Here are some numbered points:
-10;26;-35;18;19;-56;-12;-35;25;14;-16;34 0
-23;-36;-25;-38;20;4;14;11;-25;19;-12;-1 1
15;0;-24;10;2;-2;-26;-4;15;7;-11;-10 2
-13;-24;-29;-56;-15;-6;-10;34;-44;24;6;24 3
10;3;-15;-7;15;-18;-63;45;-2;-10;-20;29 4
-40;-26;-9;-18;25;-6;30;8;-39;-18;24;28 5
-13;-10;4;-10;-7;-7;25;41;-34;6;6;20 6
-28;-7;17;-34;-1;-10;15;0;-12;7;-6;-4 7
-9;38;-4;25;-12;13;9;-5;23;4;-18;-13 8
32;-15;51;21;-47;33;13;-33;9;-51;39;-37 9
9;14;1;27;-15;3;-1;-7;-21;0;19;-9 10
-21;-10;-49;-13;6;-20;-21;0;-4;33;-33;29 11
7;10;49;11;-37;24;19;-35;9;-35;30;-32 12
-13;-2;-23;-13;3;-1;19;15;-28;-4;-8;-22 13
22;13;-21;32;20;-22;-25;-7;-13;-2;-30;-10 14
16;2;-22;25;2;-21;-21;-1;6;-1;-6;0 15
-1;-25;6;-12;2;16;7;5;-8;0;-10;-13 16
-12;-23;21;18;-50;15;54;-6;-15;-33;34;-4 17
Which five points above are nearest to each new point, looking only along the 5 directions in which the numbered points spread most? Their numbers follow each, nearest first.
-27;-3;-21;15;38;-1;-36;6;-5;20;-34;32 ~ 11 15 2 14 4
18;34;37;45;4;11;21;-18;-33;-11;30;-5 ~ 10 17 8 12 15
17;-26;-38;-12;57;-21;-19;42;10;50;-56;33 ~ 11 4 1 2 14
-28;-16;22;-37;-11;19;41;-25;-1;9;9;-12 ~ 7 16 13 1 17
12;18;37;20;-28;13;26;-59;-5;-22;27;-28 ~ 12 9 17 10 8
-21;-16;42;-30;-21;9;41;-24;-19;-13;63;-21 ~ 17 12 7 16 9
28;22;3;25;-1;0;0;2;10;6;-20;23 ~ 15 2 14 10 8
-39;-36;4;-40;10;12;18;-18;-21;-12;1;-10 ~ 7 16 1 13 5
-9;20;8;23;-46;25;47;-56;-4;-60;7;-33 ~ 12 17 9 10 8
-13;-14;12;-34;-11;26;42;-19;-15;1;4;-1 ~ 7 16 13 1 17
-10;4;1;-1;26;-9;-8;31;-23;2;-30;9 ~ 13 15 6 2 16
20;9;32;21;-5;13;10;-8;13;-11;34;16 ~ 10 12 17 8 15
-7;14;36;10;-34;31;22;-10;15;-31;43;-31 ~ 12 9 17 10 16
2;-11;-38;-25;42;-13;-21;34;-20;23;-36;38 ~ 11 4 3 1 13
-19;-10;-23;-12;17;-29;-24;16;-18;37;-43;46 ~ 11 4 3 1 15
-15;-16;-18;-6;19;-39;-34;36;13;32;-26;46 ~ 11 4 15 3 2
13;-2;4;3;20;-37;5;24;-35;8;2;-22 ~ 13 6 10 16 15
3;30;-2;23;-30;20;6;-8;18;44;0;1 ~ 8 2 10 15 14
-9;-2;-28;-25;27;-48;-19;29;5;13;-27;41 ~ 11 4 3 15 0
5;6;37;11;-1;33;-7;-26;24;-21;14;-17 ~ 12 10 8 9 16
-4;-1;-25;2;30;-57;-23;23;3;26;-49;32 ~ 11 4 0 15 14
-22;-6;-15;-18;46;-36;-31;51;4;27;-46;46 ~ 11 4 3 1 15
15;15;23;0;-7;30;34;-23;13;-15;29;-54 ~ 12 9 10 8 17
-6;5;-55;-11;46;-28;-19;24;-7;9;-42;29 ~ 11 4 14 15 2
-30;-7;11;-8;12;-19;-10;19;-17;4;17;15 ~ 6 7 5 13 16
-15;10;-3;25;8;25;37;-11;-21;-15;24;6 ~ 10 17 13 6 8
-23;10;27;-30;3;-6;18;4;-9;23;4;30 ~ 7 5 16 6 1
24;-11;-39;-22;22;-30;-35;15;9;36;-30;26 ~ 11 4 2 15 14
5;-22;-22;-3;24;-53;-30;24;24;23;-45;31 ~ 11 4 15 2 0
-12;11;21;19;20;13;-14;1;22;-12;21;-1 ~ 10 15 8 2 16
9;3;22;25;-54;18;24;-59;-7;-26;46;-35 ~ 12 9 17 10 8
-35;46;0;31;-23;28;15;9;24;-19;29;-11 ~ 10 8 12 17 15
35;-12;-45;-19;21;-15;-9;-13;-4;23;-23;28 ~ 11 2 15 14 4
-38;-16;-9;-4;4;-1;7;27;-18;1;-31;-38 ~ 13 16 1 7 6
-8;24;54;19;-8;20;3;-43;17;-5;12;-25 ~ 12 8 10 9 17
-35;15;15;-25;-8;8;29;31;-31;20;-15;-9 ~ 13 1 7 16 6
-4;17;-1;6;8;18;-4;-4;50;21;-20;14 ~ 2 8 15 14 16
